In the rows, zero is written as 128.
Each path below is one point turned by a fixed rotation once a step. After each direction that follows a path, write how fast that rotation turns it, in degrees per step (0 if it stays still).
Each turn is a multiple of 5 degrees from 10 to 175, or 0.
Each row of a path follows its step; steps can be skipped.
path 1
step 2: [116 136 137 139 128 137 129 122 120 125 129 125 120 125 112 127 108 117
 128 121 131 117 123 126 129 125 127 139 127 124 122 142 141 125 143 130
 119 133 129 130 129 130 129 118 137 132 128 136 124 129 138 121 130 114
 128 130 147 118 127 134 126 137 133 149 130 112 127 134 127 134 133 111
 128 113 133 143 118 130 133 127 117 130]
step 6: [126 134 129 147 131 129 124 116 119 113 130 127 120 139 125 129 124 118
 124 115 135 119 123 136 137 122 148 132 130 130 134 131 141 119 133 140
 123 133 125 146 116 128 136 111 142 125 134 133 136 135 139 130 127 126
 125 117 137 115 124 118 142 139 131 128 127 135 122 131 136 136 130 122
 130 135 139 128 127 130 110 134 128 134]
step 7: [122 125 131 124 142 151 130 133 124 114 136 128 127 133 104 122 135 126
 119 127 128 118 127 142 118 134 144 123 125 134 138 135 129 129 128 131
 124 136 121 139 123 123 137 115 121 128 135 145 141 134 121 115 149 123
 128 132 122 124 127 121 137 130 125 132 134 129 138 122 138 125 121 126
 134 129 134 141 120 125 125 120 126 132]
step 9: [127 144 115 144 131 137 136 129 126 121 123 130 128 122 114 119 131 125
 128 126 132 119 133 134 137 135 129 131 143 126 118 132 134 138 143 134
 119 145 130 142 130 131 137 124 134 116 131 121 129 138 124 130 131 129
 131 142 147 130 133 136 137 136 131 132 134 125 127 121 133 133 146 138
 131 119 138 139 134 135 147 125 133 132]
step 13: [116 132 124 141 134 146 129 124 127 117 122 124 127 128 113 135 131 114
 122 120 122 110 129 128 137 123 135 140 125 123 125 125 132 126 129 125
 133 153 122 141 134 138 124 117 136 131 134 127 132 136 126 117 125 124
 117 132 135 125 120 129 128 144 135 132 133 125 109 135 140 134 122 138
 127 117 115 127 113 128 130 120 130 134]
step 14: [128 134 115 123 142 131 121 127 121 123 128 118 124 131 114 128 126 113
 130 117 126 129 126 134 136 130 128 143 130 125 122 140 137 123 130 118
 122 125 111 143 129 118 130 111 136 127 148 141 125 128 124 129 140 127
 139 132 133 123 120 119 119 133 136 145 131 118 136 133 138 137 130 112
 126 128 118 142 125 126 124 116 120 128]
step 17: [131 139 120 127 126 139 134 134 119 128 117 136 120 136 112 114 117 120
 123 117 138 119 116 132 133 128 137 130 111 138 129 134 138 125 135 142
 131 128 139 147 138 137 134 122 140 121 121 130 130 129 123 119 115 116
 127 140 127 116 126 130 141 138 131 133 133 126 126 130 130 143 131 118
 120 122 124 138 122 119 125 132 129 139]
step 21: [126 123 122 137 135 140 134 123 112 116 114 124 129 127 114 123 135 119
 136 124 137 125 123 132 130 121 138 127 135 131 120 126 127 120 144 148
 128 132 129 142 126 116 144 126 136 135 130 142 132 139 119 120 131 131
 130 129 142 120 115 128 125 139 127 145 129 132 127 131 136 136 149 132
 135 131 138 140 131 122 130 121 128 132]
[125 127 129 131 129 128 128 128 128 129 130 128 129 129 131 127 128 126
 128 126 124 128 130 130 130 131 125 129 127 128 129 129 131 125 126 131
 130 132 130 128 129 130 127 127 130 125 127 127 128 129 130 130 128 128
 130 125 128 129 125 130 129 130 128 125 128 129 124 130 123 128 126 129
 127 129 129 124 126 128 126 128 128 129]	155
[124 129 131 130 127 128 128 128 126 127 127 125 129 129 129 128 128 128
 126 130 129 127 125 130 130 128 129 125 129 128 128 129 130 127 130 132
 127 127 126 123 126 128 131 128 125 129 124 132 130 130 131 127 130 126
 129 127 127 125 130 125 125 126 128 128 127 125 127 130 125 126 126 127
 127 129 127 128 129 130 128 129 128 126]	80
[130 128 130 128 129 128 130 126 125 126 128 130 131 127 128 125 128 127
 129 131 129 126 130 128 128 128 130 126 130 128 127 126 131 128 125 129
 128 130 129 130 125 127 128 127 127 128 126 128 130 131 125 129 130 130
 131 125 128 128 130 127 132 126 125 131 128 130 130 127 129 128 128 129
 132 128 132 124 128 129 130 130 129 127]	25
[131 129 127 127 128 124 132 130 128 127 128 126 125 128 128 129 129 127
 129 129 127 128 128 129 126 128 132 131 127 129 124 129 130 125 129 131
 128 127 128 127 129 128 129 127 129 125 127 128 127 129 131 132 126 131
 128 127 128 128 128 128 126 124 128 127 128 128 129 128 129 128 133 131
 126 127 130 129 125 131 128 129 126 129]	120
[129 127 126 126 128 128 132 126 126 128 129 128 126 127 126 125 127 128
 127 127 125 127 123 131 126 124 128 129 132 127 127 129 128 128 125 128
 126 127 132 126 127 127 126 128 131 129 127 127 129 129 128 131 130 125
 129 129 124 128 126 129 127 128 126 130 129 129 129 126 128 127 128 126
 126 126 123 127 129 126 128 126 127 126]	115
[131 127 129 129 131 129 126 127 123 127 127 128 126 131 125 130 129 129
 131 128 127 128 129 128 128 128 130 128 126 125 131 129 131 131 129 127
 127 129 128 126 127 129 128 127 129 129 130 129 128 127 128 129 131 131
 127 125 127 128 124 130 124 128 126 128 126 131 126 130 130 127 125 129
 128 128 129 129 129 131 130 125 128 128]	55
[128 127 126 128 130 129 125 130 129 126 129 126 128 127 128 127 129 128
 126 131 130 129 126 123 127 127 129 128 128 127 128 126 127 127 129 127
 126 131 129 127 125 128 125 128 126 126 131 133 129 132 129 131 125 127
 128 125 126 129 130 129 127 128 129 130 130 131 126 128 127 130 127 127
 125 127 128 128 128 128 125 128 131 130]	55
